A single turn carries every row of the set below to another of its rows. Some are shown first; where does it send the rows asked next?
kirat: [ -1  -5  -9 -13  -9   5 -14   3  -1 -15 -16   3  21  -2 -14   0   2   6
  -3]
Famaz: [  1   6   0 -10  -2   2  19  -1   2   2  16   1  14  -2  -1  18   9   5
   1]
zokes: [  2   3 -15 -15   3   6   4  -5 -15   5  -4   2  23  -3  -5  -2 -12  -3
  14]
tefe: [ 3  4  2 -2  0  2 18 -4  3  0 18  6  4 -4  7 17 13  6 -1]
vaze: [  8 -11   0  16   2  -1  -8   0  -8 -17 -10  11  -1 -11   2 -14   6  -3
 -12]
Tino: [  8   1 -11   3   9   5   4 -12 -15   3   0  17  -3  -8  18  -3  -3   0
  11]
bil: [  5  -7  -5   6  -3   4 -14  -4   0 -18 -12  17  -3  -8  10  -2  10   9
  -6]
Kov: [ -4  -4   5  -3   2  -7  -1   0   2 -18 -15  -8  18  11 -18 -11   3  -5
   3]
zose: [  1  -7  10  15   5  -8  -2  -6   3 -21 -13   3  -3   6   2 -13  12  -1
  -2]
lobop: [-14  11 -16  -2   6   4  14   3  -4   1  -8  -1   8  -8   7  -5 -19  -8
  12]
kupof: [ -1   2   2 -11  -6   1  12   2   7  -6  11  -1  15  -1  -6  18  14   8
  -6]
maf: [  2  -2 -10  -6   2   7   6 -19 -12   0 -16  -7  13  -3  -8  -4 -17  -8
  11]
zigiz: [  5 -11  -3  11  -2   6  -6 -18   0 -17 -23   3  -7  -6   2  -6  -1   1
  -3]
Papak: [ 1  1  4 -2 -5  1 11  0 10 -8 12  5  6 -4  2 18 18  9 -8]
vigik: [ 2  5  1 -3 -1 -5 10  6 11 -7 15  7  7  0  7 18 14  4 -3]
Doz: [-14   2  -8   8  -4   3  -4   9  10 -22 -19   5  -3  -8   7  -5  -1   1
  -6]
suma: [  0  -8  -6  -3  -7   6  -6 -13  -1 -15 -25  -7  11  -2 -15  -4  -7  -1
  -1]
dor: [ -1   1   1  -3  12  -7  14  -7 -10  -1  -6  -7  17   8  -9 -12  -7 -11
  17]
dipin: [-17   6 -13  -7  -4   4   2  10   5 -14 -18  -5  16  -5  -7  -4 -13  -4
   2]
Litul: [  7  -4  -7   9   6   7   7 -24 -11  -2 -14   3  -6  -7   8  -7 -10  -6
  10]
Rediz: [ 0  7 -1 -9 -1 -3 13  7  8 -3 15  2 13  1  3 19  9  1  2]
rik: [ 11  -4  -5  13  14   2   7  -7 -20   1   1  10   1 -10   8 -15  -6 -10
   3]
Nutab: [  4  -9  -3  -1  -3   1 -10   5  -7 -15 -14  -2  20  -6 -18 -12  -1  -5
 -11]
Niz: [-10   6 -10  13   6   4   8   1   1  -8  -9   9 -10 -10  20  -7  -8  -3
   6]
vut: [  4  -3  -9  -4   7   1   5   0 -19   3  -4  -2  22  -7 -12 -12 -12 -12
   5]
lafuf: [ 2  7  0 -4  0 -4 14  5  8 -2 18  5  8 -1  9 18 10  1  2]
kevup: [ 0  5  0 -8 -4 -4  9  8 12 -7 14  3 12  2  2 19 12  3 -2]
tiza: [  4  -1   3  13  16  -8  13 -12 -10  -4  -3   5  -3   5   9 -14   2  -7
  14]

Famaz goes to kupof
lobop goes to dipin
maf goes to suma
Now these:
tiza goes to dor
vut goes to Nutab
kevup goes to vigik
zokes goes to kirat

A single turn carries every row of the set below to another of its rows. Some are shown first; where does it send the rows asked next?
Zekig: [ -6   0   4   5 -12  10   0   4  17  -8  -5   9 -15  -3  14  -4 -13  11
  -2  10   3  -5 -13   2  -5  -5  16  -9  -5  21  -8   6   8  -6   7  23
   0 -13  11   0   7  -2  -8]
sipoz: [ 22 -16   8 -31  -8  10 -11   5  -3   0  -7  -7  -9  -4   2  -2  -8  10
  -6  19  -6   3  -3  15   4  -1  -8   5   3  11  -7 -15   8 -11   2   0
 -12  14   1 -17   4  -8 -25]
kabu: [ 20  -1  17  -9   0  -1   8  -7 -15  10  -2   4   3  -2   6  14  -4 -10
  -8   9  -6 -10 -12  -4   2  -1  -8 -20   8   5   3   3  -5 -13  -7   6
 -10  -1   1 -10   2 -14  -3]
naler: [ -1 -11  -4  -9   6  -2  -6  12   1  10   5   8   4 -19 -10 -17  -7   9
  11   5  -1   2 -14  -8   9  -7   5   8  12   9  -2   3  15  11  12  13
  -6  10  -2  -6   9 -21  -5]
Rulu: [  8  -3  12   3  -7   6   9 -10  -5  -6  14  11 -18  -3  14   9  -6   0
 -17   5  -5 -14  -7 -13  -6 -10   3  -2 -17   8   1  -5   2 -12   5  24
   4   7  -1  -4   5  -8   1]
pul: [  5   3  13  -3   1   1   8   1   4  -3  13  13  -6   1   6  -5   8  15
  -9   3   6   6   4  10  -3  -1  10   5 -11  15 -15  -2  -3   2  -7  11
  20 -18   9  -7  -1 -11 -17]
Bup: [ 13 -13  -5 -25  -2  12  -8  -1  11   9  -9  -3  -1  -6   4  -4  -5   0
  -6  24  -8   6   6  19  -1  -2  -5   2   4  16  -4 -10  -5  11  -6 -11
   3  15   5 -17   8  -9 -17]
Daro: [ -7 -16  12   3   4  11   4  -8   7  -6   0  17 -14   3  15   4  -3   6
  -1  -1  -2  -1  -1  19  -1 -12  -8  10  -2  19 -22  -2   8 -14   8  -1
  14   9   5 -12   6 -18 -17]
Fuv: [  2 -18  12  -3  -4   4   1  -3  15  14  11  -3   0  -5  -1 -10  -8  13
  -8 -12  -8   9   2  -2  12  -4   8  -3   5   5  -6   5  11   3  -7  12
  13  -1  17  19  16  23 -11]
tifu: [ 17 -16  10 -14  -2  17  11 -14 -10  18 -14   0   5   4  13  -5 -19   1
   9  14 -14  -7   5   6  10   7  -4  -9  10   7  -8  -2 -11  -6  -7  -9
   1   8  15 -12  -5 -14 -19]
tid: [ -4 -19  15 -10   3   7   4  15  -3  -2  12  23  -9   1   5 -19 -15  10
 -14  11  -4   6  -6 -20  12  -9  -1  11  14 -10   4  -9   3   6   9  16
  -9   6  -2  -5  -4  -8 -15]
bana: [ 23 -11  16 -12  -3   4   0 -10 -13  20  -7   0   6  -1  10   9  -9  -2
   4  12  -8 -10  -8  -6   1   8 -11 -14   8   8  -4   3  -9  -8  -6   3
 -16  -1   3 -12   2 -14  -5]
vitig: [ -4 -18  11  -7   0  14   3 -16   7  11   2  11   4   6   0  -6 -23   0
   5   4 -14  -9  -8 -20  -4  16  -3  -6   0  -1  -5   6  -8 -15  -6   8
   1  -7   5   9   4  15  -3]
kese: [ 11  -5   1 -12  -5  15  -2  15  12   1   1  -3   0  -7   6  -4  -6  15
 -21  13 -13   6  12  13   8   3  14  11   4   0   3 -11  -4  18  -4  12
   0   8  12  -2  11  15 -10]
Maku: [  6 -23  11  -2   7  21  16 -12  -2  22   3  -6   0   0   7  -3 -26   7
  -6  -1 -15 -14   0 -21   2   5  -3  -7  -4  -2  -6   1 -13  -6  -5  -1
   5  13   1   5   4   7 -12]
rimam: [ 13 -14   5  -1   9  -3   6   0 -10   7  12   5  -6 -15  17 -22 -24   0
   1   2  -7  12  -6 -13  18  -1   2  -2  11  -6  -6   7  25   9  10   6
   4  -1   5  -6   4 -17  -9]
dag: [  4 -14  19  -2  -2   3   1   2  13  13  12   2   2  -9   0 -13   2  16
  -9 -16  -2  10   0   1   6  -8  11  -6   1  10  -6   0  10  -2 -13  13
  12  -6  16  18   5  11 -19]
puzu: [  3 -21   0  -1 -11  11  10   2  12  11   3  -5 -10 -14  14  -8 -18  15
  -6   1 -23  -1   1  -5   8   0   5  -3  -2   0   6   6   2   7   2   9
   3  11  12  22  14  19  -4]
mem: [ -7 -13   9  -6   2  13   2 -10  15   0   1  13   2   4   1  -8 -23  -6
   5   7 -11  -8 -14 -12 -12  10   5 -10  -4  -4 -11   5   4 -19  -3  11
  -1  -8  10  11  -3   9  -6]
Nutul: [ 20 -12   2 -27  -8  12  -4   5  -5  -8  -8 -10 -15 -11   2  -4  -7  10
  -9   8  -9  -2  -8  10   6  -4 -13   4   9  10 -11 -15  12 -23   1   5
  -8   2   5 -18   2  -8 -27]
kifis: [  1 -14  11  -4   5   4 -13   7   8 -16  12   7  -2 -10  18   7  -3  12
 -16  -3  -7   6   9  28   6   5  -1  12   6   0  -4   0  16  -1  -5   0
   4  16  -3  -2   1   2 -14]
nom: [  1  -7   1  -3   6   4 -10  -5 -11   3   6  16  -1  -4  11 -29  -5   0
   1   5  -5  10   6  -6  10   2 -10   7  20  -9  -1  -5   2   7   2  18
   2  -5   9 -16 -12 -14  -3]
rilok: [ 11  -2  12   2  -9  11  16  -4 -11  -6   0 -14 -20  -2  13   3  -6  10
   0  -9  -4  -5  -4  -2   8  -1   7   4   4  11 -12  -2   4 -24  14  11
   8  -1   3  -7  -6 -21 -21]
dimem: [  6 -13  14 -11   0   5 -14   7   8  -9   9  -3  -4  -3  16   3  -6  10
 -21   5 -10  14  15  23  11   3   4  10   5  -2  -1  -1  13  10   1   1
   3  15   2   0   4  11 -17]
sokab: [ -6 -21   6  -8  12  12   1  -2  -4  10   3  20  -4  -4  -9 -23 -16  -5
   0   4   6  -6  -4 -10  18  -7   0   2  17   6   4  -6  14  -3   6   9
  13   6 -13 -16   8  -6 -21]

vitig goes to dimem
tifu goes to puzu
rilok goes to Zekig
Now these:
mem goes to kifis
rimam goes to naler

A single turn carries every row of the set below to another of its rows. Some are shown first; where does it send the rows asked next?
zome: [ 11  -4 -15  12  -4  16   9 -14   0   8 -10   2   2 -13  -1  -5 -13   4
   9  -1  -7  -3 -11  -4  -5  -3  -2  11  19  -6  -5  -4   4  -3]
lumem: [  3  10  14  -1  15  -6  -9  14   6 -12   8  -6  17  -9 -12  -5   2 -17
  -2  -1   7  -3  -1   2  12  -8  -1   5   3  -5  -1   3  16  -3]
Pab: [  6   6  -4   4   4   4  16  -6 -14  10 -12   3 -15   5  20   5  -7  -9
 -11 -12  -6   6 -13  -9  -3   4  -6 -13  -4  10   8   1 -17   4]
Nugo: [ 13  -7 -11   4  -1  16  13 -10   1   1 -10   0   7  -8   6   0 -12   5
  22  11 -11   9 -15  -1   1  -2   1  -2   8   1   1 -10  -5  -6]
lepo: [  6   5 -15   9  -5  16  11  -2  -2  10  -6   4  -8   1  13  14  -3   4
  -6   8   1   2  -4   6  -3   8   4 -16  -1   1  -6   5 -17  -7]
siruz: [ 15  12  16  -3   9  -9 -13  11   9  -4   6  11  -1   3  -1  -2   3   5
  19 -21   3   3   5 -10  11  -9   2   5 -17   3  -1  -9   8   1]
Voge: [  4   9 -18   7   1   4   8 -12  -6  28  -7   4  -7  -4  15  -3 -11  -1
 -12  -1  -7  -2   0   0  -6   0   4 -13   3   9  -2   4  -6  -2]
Bibi: [  5  -7 -12   1  13   1  17  -8 -11   6  -9  -5  -7  10  15  11  -6 -12
  -7   3  -6   1 -11  -7  -7   1  -6 -11   2   0  -7   1 -17 -11]
Bagak: [  3  17   7  -9  19 -13   2   0  10 -13   5  -5  12  -8 -17  -6  -5 -13
   1 -16   0  -3  -1   1  15 -11   5 -12  -5  11   3   6  12   6]
vepu: [ -5  16  16  -5  11  -5  -6   3  -3  -4   9  -9  22  -5  -9  -7   2  -5
  -4 -17  -9   0  -7  -1   7   2   1   3   4  15   8   0  19   6]
raseb: [ -1  -4 -11   9   0   9   6 -19 -14   8 -11  -8  -7   9  15   2  -9  -6
 -16 -11   0  -4 -15  -6   2   3  -3 -10  -1   3   1  12  -6 -10]
noto: [  4  12 -13   1 -11  15  -2  -4   8  19 -11   3   1  -6   1  -8  -4   0
  -6 -11   0  -3 -16  -8   0   7   1  13  12   0   5 -14 -14   8]
kati: [ 15  21   3   3  15  -8  -3   6  13 -19   0   1  -3  10 -11   3   9   1
  15 -18  14 -11   7  -2   5 -13  -3   4 -14   0  -2   0  -5  -3]
fam: [  4   5 -15  10  -5  11  11 -12  -2  21  -6   6 -12  -5  19   4  -9   4
  -1  -1  -2  -4  -4  -2  -6   0   9 -15  -1   4  -9   8  -6  -7]
Rades: [  0  11  13   0   2   3 -13   1   9 -11   8  -4   7  11  -1   6  12  11
  16 -22   4 -11  -8  -9   2   0   5  10  -9   2 -11  -2   9 -11]
Palol: [  6   8 -19   5   2   8   9  -2  -5  18  -6   3  -2   2  10   6  -5   0
 -17  10  -3   5   0   8  -2   9   1 -14   2   5   2   0 -18  -1]
mive: [  5  18   8  -4   9  -4  -3   4  20 -18   3  -1   0   6  -9   5   6  -1
  16 -21  14 -11  -3  -5  12 -11   7  -7 -16   2  -8   2  -2  -5]
Tepul: [  5  11  17   1   2  -1 -16   9  13 -11   6   3   3   0   0   0   6   0
  16 -17  14  -7  -4  -8  14 -10   6   5 -14  -5  -8   2  13  -8]
Gek: [ 12  12  13  -5  20 -15  -6  16   1  -5   7   3  13  -6 -13  -6   0 -12
   1  -4  -3   7   8   0   9  -8  -6   6  -2   3   6  -9  11   7]
gogev: [  3  22   5  -4  21 -11   2   7  10 -15   3  -9  12  -4 -19  -4   3 -18
  -5 -10   9 -10   0   4  10 -11  -1  -3   0   4   3   4   3   4]
mosim: [ -5  13  13  -4  18  -7  -2   6  -1  -8  10 -14  24  -3 -10  -2   6 -12
  -2  -3  -6  -7  -4   0  -1  -3  -2   9  11   5  -1  -1  16  -3]
neb: [ 11  19   2   0  25 -16   3   3   3 -12   2  -4   9  -3 -20  -8  -3 -10
   1 -13   0  -4   9   4   8 -14  -6  -2  -2   9   8   3   9   8]
Dabo: [  8   8 -14  11  -7  15  -2 -14   2  16 -16  -5   3  -5  11 -14  -6   2
   7  -3   2  -8 -13  -6  -3  -6  -1  13  12  -1   8  -9  -4  -4]
seka: [  6  10  -7  -8  -8  15   2   0   8  13 -13   0   6  -2   9  -4  -2   0
   6   2  -3   8 -21  -5   6   7   4  -1   2   6  10 -20 -21   5]
napiv: [  8   8 -20   6  -1   6   5  -7  -3  25  -7   7 -11   7  14   4  -5   7
 -10  -2  -2   1   3   1  -7   6   2  -9  -4   7  -4  -2 -17  -4]
Zogo: [ 15  15   4   0  14 -10  -2  -1  13 -16   2   4  -3   7 -10   1   0   8
  21 -26   6  -5   5  -5  11 -14   3  -5 -18   7  -3   1   5  -1]
Kad: [  8  16  17   1   3   1  -6   7   3 -12   7   6   2  10   1   7  10  15
  20 -26  -4   0  -2  -9   0   1  -1   8 -13   9  -1  -8   6  -1]
vodud: [ 16   8  12   1  12  -5 -12  16  10 -14   5   4   3   6  -7   5   9   1
  18  -6  11  -1   6  -4   7  -8  -3  10 -12  -9  -6  -6   3  -8]
Bosa: [  3  18  16  -2  19  -9   4  11  -6  -9   8  -4  19  -6  -9  -2   6  -8
   2  -7 -13   4   0   0  -3  -2  -7   6   6  13   9  -6  13   8]
koz: [  8  -2  -8   1  10   2  21  -4 -11   8  -8   4 -15   7  15  12  -6 -10
  -8  -6  -9   4 -11 -10  -9   3  -7 -11  -1   3  -4  -1 -19  -1]
Zitas: [  3  14  18  -5  11 -10 -11   9   4  -2   8   0  12 -12  -7 -11  -3 -12
   0 -16   0   0  -1  -5  16  -9   4   0  -4   7   5   0  21   7]
mubod: [  1   5 -13  10  -2  13  15  -7  -5  15  -4   0  -4  -9  14   6  -9  -3
  -8   9  -3  -1  -6   5  -3   3   6 -19   6   4  -5  11  -6  -6]
sisam: [  2   3  -7   9  -3  10   9 -12 -13  10 -11   2 -15   6  16   4  -9  -4
 -17 -21  -1   0 -15  -8   1   6  -5 -10  -3   7   5   9 -10   1]
lovo: [  2 -10 -14   6   5   7  10 -15 -10   5  -8  -6  -8  10  10  10  -9  -8
 -13  -5  -2  -5 -13  -6  -3   3  -5  -8   2  -4 -10  10 -10 -14]
Nerut: [  8  13  13   2  11  -2  -3   9   7 -14   7   0   4  10  -1  11  15   8
  24 -13   0  -7   0  -8  -8  -3  -3  14  -6  -1 -11  -8   3  -9]
viro: [  9  -3  -9  -6  -6  17  13   0   7   4  -7   6   4  -9  -3   5 -10   2
   7   3 -14  13 -18  -3   4  10   5  -3   8   1  -2 -15 -13   7]

mosim goes to Rades
raseb goes to sisam
Now these:
Zogo goes to neb
zome goes to Dabo
siruz goes to Gek
Palol goes to lepo

A single turn carries every row of the set below to another of its rows. Some are shown first; where does it send the rows asked next?
nete: [  8   8 -10 -14  -1   7  -4  15  14  -7 -11  12  -9 -11]
feki: [ 17  -8  -3  15  14  10  10   1  -2 -20  -6   7   5  -3]
tet: [-2  7 -7  2 11  3 -2 13  5  0  4 19 12 -3]
nezes: [17 -2 -7 10 21 12 -1  7  7 -7 -9 -2  1 -2]
zug: [ -9  20  -5  -1  -2 -12   5   2   2  -5  -4  -6   2   7]
dem: [-10  12   9 -10  -9   3   2   7  -6  -2  -2   6  -5 -11]
mosik: [  3   7  -1   4 -18   3   8  -9 -11 -18   0 -13   0 -12]
Venep: [  7  -3  -7  -9 -13   8   1  -1   3 -12 -17  22  -1  -6]
firo: [  6  17  -9   1  -7   0   0   0   1  -9   0 -22  -8 -10]
geger: [ 18  -2  -7  15  20   6   6   4   5 -16  -6   0   5   1]
vit: [ 12 -22  -7  -2   4  -2   4   6   2 -11   4 -14  -5 -17]
Nif: [  5  12  -6  -5 -13   8  -3  -4  -2  -4  -6 -16 -10 -14]
Vam: [  5  -7 -10   9 -11 -12  -1  16  16  -3   8  -7 -12  -4]
lapi: [  2 -19  -5  12 -23  -9   4   4   4  -8   5   0  -3  -2]
kipa: [  6 -11  -9   3 -15  -6  -5  10  13   3   1   0 -18  -7]
Gepu: [ 16  -7  -2   6  17  19  -2   6   3  -6 -11   5  -1  -8]
neba: [ 3  6 -6  4  5  1  5  4  2 -8  0 31  3 -5]
Vuv: [  4   6  -2  -2 -18  10   1  -8  -9  -9  -6 -11  -6 -14]
subu: [ 17 -20 -10  -1   4  -6   6   2   3 -14   2  -9 -12 -18]
dop: [ 14 -23 -14   0   3  -6   1  -5   1  -7  -5 -14  -3  -7]
fasup: [ 11 -24 -10   0   3  -3   1   1   1  -7   0 -17   0 -10]
mov: [  4 -18  -6   6 -22  -4  -2   3   6   1  -2   4 -11  -5]
Rariz: [  2  -6  -6   3 -12   0   8  -2  -1 -22 -10  14  17   3]
nov: [ -2   7 -11   7  11  -2   0   6   5  -3   1  18  15   5]
libeb: [  2   6 -11   8   7  -4   5   0   3  -9  -1  26   9   3]
roso: [ -6  11   7  -4 -13  -5  12  -1  -9 -13  -2  12  -7  -8]
Zok: [  2 -12  -8  14 -15 -14   4  12   9 -10  11  -7  -4  -1]
kop: [  0   3  -9   5  -1  -5   8  14   9 -23   1  -1  20   4]
tuta: [ 1  6 -4  0  8  6  0 12  4 -4  3 26  5 -9]
nok: [ -5  17  -1   2  -8 -14  13  -5  -4 -15  -3   4  -2   3]
Bave: [  5  14  -6   7 -10  -2   7  -4  -4 -18   3 -20  -1  -9]
Buzaz: [ 17 -11   1   9  12  17   4   2  -3 -13  -9  10   2  -8]
kepor: [  3  12 -11  -5   6  -1   1  23  18 -14   0  -2   4  -5]
mutu: [ 18 -20 -13   0   3  -8   5  -5   3 -11  -4 -10 -11 -11]
fufip: [-11  16   2  -9  -3  -1  -2   9   1   3  -3  -5   0  -1]

Buzaz goes to nezes
subu goes to fasup
dem goes to zug
Now these:
kipa goes to Zok
Rariz goes to nete
firo goes to mosik
tet goes to libeb

